In the data rows, zero lies at 4.5, halfway between 4 and 5.
Some points:
6 & 4 & 5 & 6 & 9 & 2 & 3 & 3 & 4 & 3 & 5 & 8 & 8 & 3 & 5 & 5 & 6 & 3 & 7 & 5 & 5 & 3 & 4 & 5 & 5 & 6 & 3 & 6 & 4 & 5 & 5 & 6 & 6 & 4 \\
5 & 4 & 4 & 2 & 4 & 3 & 3 & 5 & 5 & 5 & 9 & 3 & 4 & 1 & 5 & 6 & 6 & 6 & 2 & 6 & 6 & 4 & 5 & 4 & 4 & 2 & 4 & 8 & 4 & 5 & 2 & 5 & 6 & 5 \\
4 & 3 & 8 & 3 & 3 & 8 & 4 & 4 & 5 & 2 & 6 & 6 & 6 & 4 & 6 & 4 & 5 & 4 & 3 & 2 & 2 & 4 & 8 & 5 & 3 & 5 & 5 & 5 & 2 & 3 & 5 & 3 & 3 & 6 \\
5 & 5 & 3 & 3 & 3 & 3 & 4 & 3 & 6 & 8 & 7 & 4 & 4 & 3 & 6 & 6 & 3 & 3 & 5 & 1 & 4 & 4 & 5 & 4 & 4 & 6 & 5 & 1 & 6 & 5 & 7 & 5 & 6 & 4 \\
8 & 5 & 6 & 4 & 5 & 6 & 7 & 3 & 7 & 5 & 3 & 1 & 6 & 5 & 4 & 5 & 2 & 2 & 4 & 6 & 5 & 2 & 2 & 6 & 3 & 3 & 5 & 6 & 6 & 3 & 7 & 5 & 3 & 5 \\
4 & 2 & 3 & 2 & 5 & 3 & 3 & 4 & 7 & 3 & 5 & 8 & 4 & 8 & 3 & 2 & 3 & 7 & 2 & 5 & 6 & 5 & 2 & 6 & 3 & 2 & 5 & 3 & 4 & 4 & 7 & 4 & 6 & 5 \\
4 & 6 & 3 & 2 & 5 & 6 & 6 & 6 & 5 & 4 & 2 & 6 & 4 & 1 & 3 & 6 & 6 & 6 & 3 & 4 & 3 & 3 & 3 & 4 & 9 & 5 & 3 & 5 & 5 & 1 & 6 & 4 & 6 & 5 \\
5 & 0 & 4 & 5 & 5 & 7 & 5 & 5 & 1 & 7 & 3 & 5 & 3 & 5 & 5 & 5 & 6 & 4 & 4 & 5 & 4 & 6 & 6 & 5 & 5 & 3 & 3 & 6 & 8 & 5 & 7 & 6 & 6 & 5 \\
5 & 3 & 4 & 2 & 7 & 5 & 4 & 8 & 7 & 4 & 4 & 1 & 5 & 8 & 7 & 4 & 5 & 3 & 5 & 6 & 3 & 6 & 4 & 4 & 5 & 6 & 5 & 3 & 3 & 4 & 2 & 2 & 8 & 5 \\
4 & 5 & 2 & 7 & 4 & 7 & 5 & 7 & 3 & 1 & 6 & 4 & 6 & 4 & 4 & 5 & 5 & 7 & 6 & 5 & 4 & 1 & 4 & 0 & 2 & 4 & 5 & 2 & 8 & 5 & 4 & 8 & 4 & 4 \\
5 & 8 & 5 & 4 & 6 & 8 & 5 & 3 & 4 & 5 & 6 & 6 & 1 & 5 & 4 & 4 & 3 & 4 & 7 & 7 & 4 & 7 & 3 & 6 & 4 & 6 & 4 & 4 & 2 & 3 & 3 & 8 & 5 & 4 \\
6 & 3 & 5 & 3 & 3 & 2 & 4 & 4 & 3 & 5 & 3 & 4 & 6 & 5 & 3 & 5 & 7 & 3 & 6 & 3 & 4 & 4 & 4 & 6 & 5 & 2 & 5 & 2 & 2 & 4 & 2 & 9 & 3 & 2 \\
5 & 3 & 2 & 4 & 6 & 5 & 6 & 2 & 6 & 3 & 4 & 3 & 5 & 1 & 4 & 5 & 8 & 3 & 2 & 7 & 4 & 7 & 4 & 3 & 5 & 7 & 6 & 2 & 5 & 7 & 4 & 5 & 1 & 4 \\
6 & 5 & 6 & 3 & 5 & 5 & 5 & 1 & 6 & 8 & 2 & 7 & 5 & 5 & 5 & 3 & 3 & 6 & 5 & 4 & 5 & 3 & 6 & 2 & 5 & 4 & 3 & 5 & 7 & 7 & 0 & 4 & 5 & 5 \\
5 & 5 & 7 & 7 & 2 & 4 & 4 & 7 & 5 & 4 & 3 & 6 & 4 & 0 & 4 & 3 & 4 & 4 & 6 & 5 & 4 & 7 & 2 & 6 & 2 & 3 & 1 & 4 & 4 & 6 & 5 & 2 & 5 & 4 \\
4 & 6 & 2 & 6 & 7 & 7 & 2 & 6 & 5 & 5 & 3 & 2 & 6 & 4 & 6 & 2 & 3 & 7 & 2 & 2 & 5 & 6 & 6 & 6 & 5 & 5 & 6 & 7 & 5 & 4 & 5 & 6 & 4 & 2 \\
3 & 3 & 5 & 7 & 3 & 5 & 2 & 3 & 2 & 7 & 3 & 4 & 6 & 4 & 4 & 7 & 4 & 7 & 3 & 7 & 4 & 3 & 3 & 5 & 4 & 7 & 7 & 3 & 3 & 2 & 5 & 2 & 4 & 4 \\
8 & 5 & 4 & 6 & 3 & 0 & 5 & 5 & 3 & 3 & 4 & 4 & 3 & 5 & 7 & 3 & 3 & 5 & 3 & 3 & 4 & 5 & 5 & 6 & 5 & 7 & 5 & 5 & 5 & 2 & 2 & 5 & 4 & 8 \\
3 & 3 & 8 & 8 & 3 & 3 & 6 & 7 & 8 & 6 & 7 & 5 & 5 & 7 & 2 & 6 & 4 & 5 & 4 & 3 & 4 & 5 & 4 & 5 & 7 & 6 & 4 & 6 & 6 & 5 & 4 & 6 & 3 & 4 \\
3 & 4 & 8 & 4 & 4 & 4 & 3 & 2 & 4 & 2 & 3 & 1 & 2 & 5 & 3 & 4 & 3 & 5 & 6 & 2 & 5 & 6 & 4 & 1 & 5 & 6 & 4 & 6 & 4 & 5 & 6 & 5 & 5 & 5 \\
7 & 5 & 1 & 7 & 3 & 6 & 5 & 4 & 5 & 5 & 6 & 5 & 5 & 5 & 2 & 3 & 5 & 4 & 7 & 4 & 8 & 5 & 8 & 3 & 7 & 3 & 5 & 4 & 2 & 4 & 6 & 1 & 3 & 4 \\
2 & 6 & 4 & 4 & 5 & 5 & 5 & 5 & 5 & 2 & 3 & 5 & 4 & 5 & 3 & 8 & 7 & 4 & 6 & 3 & 7 & 5 & 6 & 7 & 3 & 4 & 6 & 5 & 7 & 5 & 3 & 3 & 7 & 6 \\
5 & 4 & 3 & 4 & 6 & 3 & 8 & 6 & 3 & 6 & 4 & 5 & 2 & 5 & 3 & 5 & 5 & 4 & 4 & 4 & 3 & 3 & 5 & 3 & 1 & 6 & 6 & 7 & 2 & 5 & 5 & 3 & 5 & 1 \\
0 & 6 & 2 & 6 & 4 & 3 & 6 & 5 & 4 & 6 & 4 & 6 & 6 & 5 & 7 & 4 & 3 & 1 & 4 & 5 & 5 & 5 & 3 & 1 & 4 & 4 & 4 & 5 & 3 & 4 & 4 & 6 & 3 & 8 \\
6 & 8 & 4 & 3 & 1 & 4 & 3 & 4 & 3 & 6 & 5 & 5 & 4 & 8 & 6 & 4 & 9 & 5 & 6 & 5 & 5 & 4 & 3 & 5 & 5 & 5 & 3 & 6 & 4 & 7 & 7 & 3 & 3 & 5 \\
2 & 5 & 4 & 3 & 4 & 4 & 3 & 4 & 1 & 3 & 6 & 4 & 4 & 5 & 3 & 3 & 3 & 1 & 4 & 5 & 5 & 2 & 4 & 6 & 7 & 5 & 3 & 4 & 7 & 4 & 2 & 2 & 3 & 2 \\
2 & 5 & 7 & 5 & 7 & 3 & 7 & 5 & 3 & 3 & 4 & 4 & 4 & 4 & 7 & 6 & 2 & 7 & 5 & 7 & 5 & 5 & 7 & 6 & 6 & 2 & 5 & 3 & 3 & 7 & 6 & 4 & 3 & 4 \\
These points spread out most along one direction. Take the direction at right angles to it along which they spread out most. Go by this last direction. How many in every 100 of the points above lie lower along it than each point below? Round to a whole number. More than half of the points above lie lower than the first one.
2 & 6 & 4 & 4 & 5 & 5 & 5 & 5 & 5 & 2 & 3 & 5 & 4 & 5 & 3 & 8 & 7 & 4 & 6 & 3 & 7 & 5 & 6 & 7 & 3 & 4 & 6 & 5 & 7 & 5 & 3 & 3 & 7 & 6 \\ 30
3 & 4 & 8 & 4 & 4 & 4 & 3 & 2 & 4 & 2 & 3 & 1 & 2 & 5 & 3 & 4 & 3 & 5 & 6 & 2 & 5 & 6 & 4 & 1 & 5 & 6 & 4 & 6 & 4 & 5 & 6 & 5 & 5 & 5 \\ 33
6 & 8 & 4 & 3 & 1 & 4 & 3 & 4 & 3 & 6 & 5 & 5 & 4 & 8 & 6 & 4 & 9 & 5 & 6 & 5 & 5 & 4 & 3 & 5 & 5 & 5 & 3 & 6 & 4 & 7 & 7 & 3 & 3 & 5 \\ 96
0 & 6 & 2 & 6 & 4 & 3 & 6 & 5 & 4 & 6 & 4 & 6 & 6 & 5 & 7 & 4 & 3 & 1 & 4 & 5 & 5 & 5 & 3 & 1 & 4 & 4 & 4 & 5 & 3 & 4 & 4 & 6 & 3 & 8 \\ 74
5 & 0 & 4 & 5 & 5 & 7 & 5 & 5 & 1 & 7 & 3 & 5 & 3 & 5 & 5 & 5 & 6 & 4 & 4 & 5 & 4 & 6 & 6 & 5 & 5 & 3 & 3 & 6 & 8 & 5 & 7 & 6 & 6 & 5 \\ 37
4 & 2 & 3 & 2 & 5 & 3 & 3 & 4 & 7 & 3 & 5 & 8 & 4 & 8 & 3 & 2 & 3 & 7 & 2 & 5 & 6 & 5 & 2 & 6 & 3 & 2 & 5 & 3 & 4 & 4 & 7 & 4 & 6 & 5 \\ 11
6 & 4 & 5 & 6 & 9 & 2 & 3 & 3 & 4 & 3 & 5 & 8 & 8 & 3 & 5 & 5 & 6 & 3 & 7 & 5 & 5 & 3 & 4 & 5 & 5 & 6 & 3 & 6 & 4 & 5 & 5 & 6 & 6 & 4 \\ 85
4 & 6 & 3 & 2 & 5 & 6 & 6 & 6 & 5 & 4 & 2 & 6 & 4 & 1 & 3 & 6 & 6 & 6 & 3 & 4 & 3 & 3 & 3 & 4 & 9 & 5 & 3 & 5 & 5 & 1 & 6 & 4 & 6 & 5 \\ 15
5 & 4 & 3 & 4 & 6 & 3 & 8 & 6 & 3 & 6 & 4 & 5 & 2 & 5 & 3 & 5 & 5 & 4 & 4 & 4 & 3 & 3 & 5 & 3 & 1 & 6 & 6 & 7 & 2 & 5 & 5 & 3 & 5 & 1 \\ 44
8 & 5 & 4 & 6 & 3 & 0 & 5 & 5 & 3 & 3 & 4 & 4 & 3 & 5 & 7 & 3 & 3 & 5 & 3 & 3 & 4 & 5 & 5 & 6 & 5 & 7 & 5 & 5 & 5 & 2 & 2 & 5 & 4 & 8 \\ 52
4 & 6 & 2 & 6 & 7 & 7 & 2 & 6 & 5 & 5 & 3 & 2 & 6 & 4 & 6 & 2 & 3 & 7 & 2 & 2 & 5 & 6 & 6 & 6 & 5 & 5 & 6 & 7 & 5 & 4 & 5 & 6 & 4 & 2 \\ 4
